In the rows, zero is written as 128.
Each path below is one point turned by a fixed rotation once a step. After each direction that follows a path, write how fast that rotation turns it, in degrees each step (0 if it stays still).
Each turn is a multiple of 5 degrees from 10 to 175, or 0.
Each row of a path follows its step; steps can be skipped.
Path 1:
step 7: [125 130 131 127 121 133 143 138 120 118 134 139 131 131 123 137 117 127
 131 128 129 138 132 136 103 117 146 115 123 128 129 123 130 133 130 135
 132 133 128 129 134 120 131 126 152 118 111 116 135 124 130 126 137 123
 137 123 121 142 130 136 132 128 122 138 126 127 130 116 128 130 129 122
 120 131 122 126 132 129 116 123 121 140 131 143 126 130 135]
step 9: [118 133 118 130 124 128 127 145 138 117 150 129 123 131 129 130 119 119
 130 115 139 107 117 139 134 114 128 124 120 119 138 128 124 137 122 123
 127 123 136 118 132 136 119 126 118 121 123 116 133 140 127 120 130 139
 133 124 120 133 120 117 120 128 124 130 123 117 132 135 130 129 131 125
 121 117 129 127 134 147 123 127 114 129 121 125 124 124 123]
step 19: [123 128 129 136 122 138 129 139 138 133 133 137 123 121 123 140 127 126
 136 121 122 131 136 110 126 149 136 122 117 130 120 121 131 130 127 132
 123 141 128 133 131 115 125 127 131 142 116 124 135 136 127 126 135 128
 116 127 140 126 122 130 136 141 142 127 129 118 141 137 147 140 114 127
 128 132 127 134 134 124 134 129 139 134 128 123 111 119 117]
step 26: [132 119 132 124 132 133 142 142 137 127 142 132 124 126 122 133 122 126
 138 124 116 136 140 120 134 119 139 124 121 126 131 133 127 126 118 111
 130 126 127 132 117 118 132 123 142 124 114 132 129 121 141 125 138 109
 133 121 127 109 135 125 126 127 125 143 125 132 133 136 132 110 135 135
 132 116 138 129 119 126 123 127 121 133 127 140 120 123 137]
step 30: [127 128 133 135 132 123 133 130 124 120 133 121 120 123 109 128 129 126
 133 110 117 116 130 130 123 139 125 136 131 127 133 129 127 134 127 145
 135 137 138 117 135 133 129 130 122 139 128 131 123 153 127 133 135 126
 140 134 113 134 118 122 129 139 128 121 122 121 136 125 130 141 134 128
 129 119 145 119 121 129 119 129 120 137 121 128 111 118 119]
step 33: [137 133 144 131 141 125 117 130 117 138 134 134 125 127 127 133 130 139
 141 124 125 135 123 138 127 127 126 128 135 139 139 136 116 127 142 144
 118 132 137 125 123 123 136 122 142 122 125 130 134 133 123 130 140 126
 118 131 127 103 132 133 137 134 128 132 139 123 129 114 130 131 124 129
 136 129 134 116 127 120 112 141 119 137 119 126 136 133 134]
step 38: [113 130 123 129 142 133 126 130 130 119 131 137 145 113 130 132 130 130
 133 125 133 113 127 130 119 138 134 129 124 113 120 120 136 121 123 139
 132 150 129 133 124 124 124 128 142 134 135 127 126 113 126 121 141 120
 122 119 129 134 117 125 127 135 133 129 125 113 135 141 133 143 137 133
 126 124 138 126 119 129 122 123 130 119 139 138 132 115 124]
step 39: [113 131 135 127 122 118 159 123 130 132 131 129 127 137 132 144 126 139
 132 121 125 135 131 141 123 123 133 121 133 124 127 120 127 121 124 141
 126 129 123 120 121 124 127 116 129 135 107 117 141 129 123 123 123 139
 119 131 119 122 117 122 135 134 130 132 136 125 135 129 137 130 138 130
 129 126 133 122 130 125 123 127 128 148 116 141 128 120 134]
Speeds:
[127 129 128 128 131 127 130 123 126 125 129 129 125 127 125 128 131 128
 130 131 127 130 127 126 128 130 130 130 127 131 128 127 127 126 127 128
 126 129 130 127 128 128 127 129 125 125 129 127 125 129 126 125 128 127
 127 130 129 129 130 128 124 131 128 129 127 129 126 130 130 129 130 128
 129 128 128 129 125 129 127 125 131 126 127 129 127 126 125]
55
[130 127 129 127 129 130 130 126 127 128 130 130 128 129 130 132 127 131
 126 128 132 126 129 130 131 127 128 128 131 127 128 128 124 126 126 129
 127 129 131 128 124 131 130 126 126 130 129 127 125 129 128 131 129 127
 127 128 127 128 129 122 128 127 130 125 129 129 127 130 127 128 128 130
 128 126 132 125 128 130 127 128 127 127 129 127 127 128 129]
120
Path 2:
step 3: [131 136 140 120 124 112 128 128 114 127 138 136 125 138 135 131 124 139
 138 140 134 133 112 134 133 127 132 116 130 140 136 124 124 127 133 109
 109 123 128 135 123 118 126 126 122 122 128 131 126 137 136 131 131 142
 130 122 121 118 126 136 126 124 108 120 134 123 119 136 112 133 118 140
 129 139 136 123 131 127 125 124 132 119 130 139 125 119 137]
step 7: [127 130 117 132 123 129 119 139 140 129 107 125 129 141 133 133 128 134
 135 127 120 131 145 128 131 129 131 120 117 112 111 119 133 135 127 116
 128 130 143 125 131 131 120 130 126 111 133 126 124 113 134 131 140 126
 124 135 138 140 126 135 123 125 125 124 132 129 125 122 123 126 119 141
 125 124 116 119 127 142 131 133 137 117 140 121 132 132 111]
step 9: [127 138 119 134 119 131 126 119 133 122 115 128 132 120 139 131 131 136
 133 131 115 132 136 134 119 123 116 135 124 131 129 153 127 131 118 144
 123 114 132 136 125 123 124 145 125 137 135 137 136 144 129 129 134 131
 137 124 125 133 122 138 118 124 125 131 129 128 120 120 112 125 128 134
 122 120 137 124 147 126 126 118 127 131 138 130 128 114 112]
step 11: [133 142 132 132 117 124 133 131 111 124 131 130 127 124 128 130 138 130
 124 136 131 128 137 119 117 131 121 130 129 128 127 132 135 116 118 124
 137 122 116 135 138 123 130 116 130 124 135 129 139 142 129 107 133 127
 133 130 110 142 133 115 132 131 125 124 136 117 133 124 123 118 119 137
 139 116 127 139 119 129 138 127 131 122 105 124 133 116 122]
step 25: [118 129 124 125 117 121 125 131 149 124 140 138 124 132 136 126 133 114
 137 126 144 133 143 143 142 117 117 114 133 128 130 122 126 133 125 116
 119 127 129 134 131 121 127 121 113 126 133 138 125 114 128 120 129 135
 136 130 122 145 127 133 123 121 127 134 135 139 120 124 138 132 127 115
 130 122 130 126 128 132 118 120 122 137 113 139 128 135 126]
step 28: [124 136 132 116 127 129 125 121 138 132 123 138 125 127 133 127 131 127
 138 122 127 125 142 137 120 125 133 136 119 137 137 130 131 138 130 131
 112 123 127 141 124 115 126 118 148 111 130 124 124 137 126 129 142 132
 133 132 129 128 118 128 135 142 116 117 128 111 129 135 114 133 126 139
 138 130 135 119 139 134 116 121 123 121 117 116 142 134 128]
step 34: [135 132 115 122 130 129 124 134 131 119 138 140 112 122 125 128 151 138
 141 125 131 129 125 112 145 134 116 123 133 131 129 136 123 131 135 140
 124 114 126 127 127 126 115 138 115 120 132 125 127 136 128 127 126 134
 141 117 126 126 126 124 127 131 122 115 122 124 119 129 120 117 128 138
 131 137 129 140 126 123 136 114 132 123 125 134 126 108 129]
step 36: [126 119 117 131 120 116 134 129 128 108 134 140 124 149 123 135 137 125
 128 132 147 121 124 135 113 129 129 121 125 138 133 119 126 130 114 131
 121 130 117 125 124 126 122 121 116 129 113 130 135 123 124 117 131 120
 135 133 117 120 137 121 119 138 118 130 142 121 131 118 133 120 136 137
 127 127 125 127 125 140 125 116 136 135 116 137 134 135 122]
Speeds:
[132 126 128 127 129 128 129 127 132 128 124 127 129 129 130 129 129 128
 126 126 128 132 128 128 131 129 130 128 128 128 129 125 128 129 125 131
 126 129 128 129 128 129 128 127 127 128 127 129 129 128 130 129 129 129
 128 129 127 126 128 126 126 127 131 127 130 130 129 129 130 130 129 130
 130 128 128 126 131 128 125 126 129 127 127 124 133 128 126]
35
[129 126 127 130 128 126 127 129 128 127 128 130 129 129 130 126 128 129
 128 127 130 129 129 129 129 127 129 130 127 131 134 130 129 129 126 127
 126 127 127 132 128 129 129 128 127 127 125 130 128 128 128 129 125 128
 128 127 122 128 127 129 130 131 128 127 127 127 128 126 127 131 126 127
 128 126 128 128 125 129 128 127 124 124 127 127 124 128 127]
130
[128 129 128 133 129 129 128 125 130 127 130 129 129 127 129 130 127 126
 130 129 130 128 129 127 127 128 133 125 132 128 128 130 126 127 126 131
 130 130 125 128 125 129 132 127 126 128 128 127 133 128 128 127 129 127
 127 129 128 131 129 128 128 129 131 126 131 128 126 128 129 128 129 126
 126 129 129 129 128 129 129 131 129 127 127 130 130 129 128]
70
[130 127 128 128 130 128 129 127 131 129 130 128 127 129 128 131 129 128
 128 132 125 129 127 124 128 129 129 126 129 130 129 127 130 129 132 126
 130 128 127 128 129 126 127 128 126 127 130 131 129 129 127 127 121 130
 129 126 126 127 128 130 126 127 126 130 132 127 128 129 130 126 126 129
 127 129 129 128 126 126 128 127 127 130 128 126 129 129 129]
35
[128 128 126 127 131 131 125 126 129 125 126 129 131 129 129 128 128 128
 128 126 129 128 128 127 127 132 127 127 128 130 126 125 128 125 128 127
 131 127 126 128 128 128 126 127 130 125 129 127 129 128 130 132 128 125
 128 128 127 130 133 126 127 128 127 128 129 130 128 126 124 129 125 127
 130 132 128 128 126 126 132 128 125 129 128 128 127 128 127]
110
